In the rows, zero is written as 128.
Each path below is one point turned by a fixed rotation once a step. After each direction that follows a path, write how fast that rotation turns it, in degrees per step (0 if it stays still).
Each turn is a multiple of 5 degrees from 10 to 175, or 0.
Each row of a path follows its step; steps can be skipped.
Path 1:
step 1: [146 129 118 132 120 128 121 132 134 125 124 127 130 124 121 126 131 127
 130 131 134 119 124 139 124 118 121 122 128 135 131 110 132 139 134 123
 138 119 131 138 127]
step 3: [138 137 127 138 139 130 127 128 137 127 128 118 125 124 130 138 116 120
 129 124 122 117 117 138 137 122 122 128 135 124 138 131 130 118 127 117
 140 130 124 131 138]
step 4: [132 134 128 136 135 131 131 128 128 135 121 125 132 119 121 125 126 115
 115 116 129 118 127 143 121 119 117 129 128 119 129 125 126 131 122 133
 136 113 128 137 134]
step 5: [139 122 130 136 124 129 123 131 131 116 112 120 134 118 122 138 125 122
 125 133 136 130 130 136 120 117 127 123 123 121 131 124 138 131 131 125
 140 111 132 128 122]
step 9: [140 129 122 133 117 125 120 126 127 129 116 114 129 128 128 131 120 125
 127 134 132 124 132 146 126 120 120 126 141 128 132 117 125 136 130 126
 134 114 130 139 127]
step 19: [131 132 123 136 131 122 121 122 132 130 113 120 131 128 121 137 126 125
 138 129 133 108 118 130 121 128 128 123 117 132 135 123 122 128 137 123
 139 123 119 140 130]
step 22: [126 122 122 132 130 137 127 129 126 127 123 122 126 123 132 139 112 123
 127 118 128 119 126 137 114 119 123 132 141 122 138 134 125 130 134 120
 140 118 123 138 131]
step 23: [129 138 132 129 128 124 128 126 140 123 120 123 135 128 119 139 122 111
 124 123 129 112 126 138 123 126 134 119 126 117 128 123 126 135 137 131
 140 118 124 128 137]
step 27: [125 132 122 131 131 128 129 123 135 130 115 125 129 132 130 131 129 117
 125 129 132 107 132 129 118 121 123 123 121 130 136 120 124 137 130 127
 140 119 128 149 131]
[131 130 128 126 124 126 128 129 128 127 129 130 129 128 127 126 126 126
 126 126 129 128 127 132 132 128 126 129 131 128 129 125 126 129 132 130
 125 130 128 126 133]	130
[127 129 134 130 129 130 124 129 128 128 128 129 128 124 129 126 128 130
 131 127 124 129 128 130 130 132 124 130 128 126 129 127 127 129 124 130
 128 128 128 129 128]	85
[127 130 130 130 129 124 131 126 129 129 129 130 124 129 128 130 126 123
 130 128 125 123 129 125 130 129 128 129 125 129 132 130 127 127 129 129
 128 127 128 128 130]	90
[127 129 126 128 129 128 127 129 127 130 127 127 125 125 131 125 123 131
 127 130 127 128 127 126 127 126 127 125 131 126 130 132 129 127 131 129
 130 132 127 125 128]	95
[130 126 133 129 128 128 130 129 125 124 126 128 128 127 127 126 128 131
 127 131 129 128 130 126 125 126 126 132 128 130 132 128 128 128 131 126
 125 127 129 127 130]	110
Path 2:
step 0: [135 134 116 122 124 123 118 117 140 126 128 129 129 133 132 118 132 115
 128 132 122 133 115 135 137 120 128 125 121 132 129 130 122 134 138 129
 136 144 121 133 124]
step 7: [124 130 128 124 111 131 129 131 133 112 111 130 139 128 127 128 128 117
 120 127 123 135 131 118 127 132 119 136 131 135 132 122 140 134 127 135
 129 118 131 129 129]
step 11: [127 129 132 118 123 128 135 135 142 123 124 125 134 126 133 120 133 131
 126 147 130 131 119 135 129 141 126 125 129 127 138 134 126 145 118 120
 127 124 135 124 125]
step 14: [126 130 129 134 147 123 127 121 118 121 117 122 135 130 130 131 131 129
 128 125 116 114 120 121 128 134 132 133 124 129 130 129 117 124 125 121
 134 112 122 121 123]
step 18: [135 124 129 139 123 134 141 118 138 126 119 119 129 138 131 139 130 126
 126 114 123 124 120 124 123 121 119 118 129 128 134 143 123 127 129 128
 122 121 121 123 133]
step 21: [124 130 125 132 132 125 126 133 145 123 133 119 130 123 135 123 127 126
 118 145 131 120 117 141 130 122 124 131 126 123 127 123 118 135 119 124
 118 137 133 118 130]
step 22: [136 123 124 137 128 131 122 122 131 132 129 118 113 132 129 134 124 130
 124 129 131 113 113 130 126 131 131 135 132 134 126 138 123 139 110 136
 126 127 135 138 127]
step 23: [128 127 120 120 130 131 124 129 128 116 128 115 127 130 133 127 124 126
 127 147 125 132 121 123 129 139 123 140 134 140 125 123 134 126 120 136
 143 123 121 137 120]
step 25: [126 131 125 130 137 111 128 122 134 122 138 125 141 129 125 130 131 114
 125 133 127 122 133 122 124 131 123 131 137 132 114 127 116 122 138 136
 123 131 140 127 135]
[127 126 128 123 126 127 131 127 126 128 127 124 128 130 127 130 128 131
 125 127 126 128 126 125 130 129 132 129 130 129 132 128 127 129 125 131
 125 125 126 128 127]	90
[128 125 129 128 125 125 125 124 124 128 130 129 126 130 129 125 125 125
 129 127 129 131 130 126 130 128 127 129 127 126 126 130 129 128 125 131
 131 130 127 130 128]	110
[128 130 128 126 126 127 130 132 129 127 130 129 129 124 127 128 123 127
 129 128 127 127 125 126 126 130 129 129 128 129 123 128 130 129 127 133
 127 127 130 128 130]	20
[126 126 126 130 131 133 130 125 128 125 130 127 127 127 127 129 128 128
 131 128 128 125 123 127 130 127 129 129 127 124 130 131 131 126 129 130
 130 128 129 129 127]	85
[130 127 127 126 129 128 131 126 129 128 128 127 131 130 131 131 130 128
 131 126 132 132 127 130 125 132 126 128 127 132 129 131 128 129 130 130
 130 130 127 129 128]	60
[129 130 126 128 128 130 128 127 125 128 133 123 130 128 128 129 130 126
 133 127 126 130 130 125 127 127 128 126 124 129 126 125 126 129 127 125
 126 126 129 128 126]	70
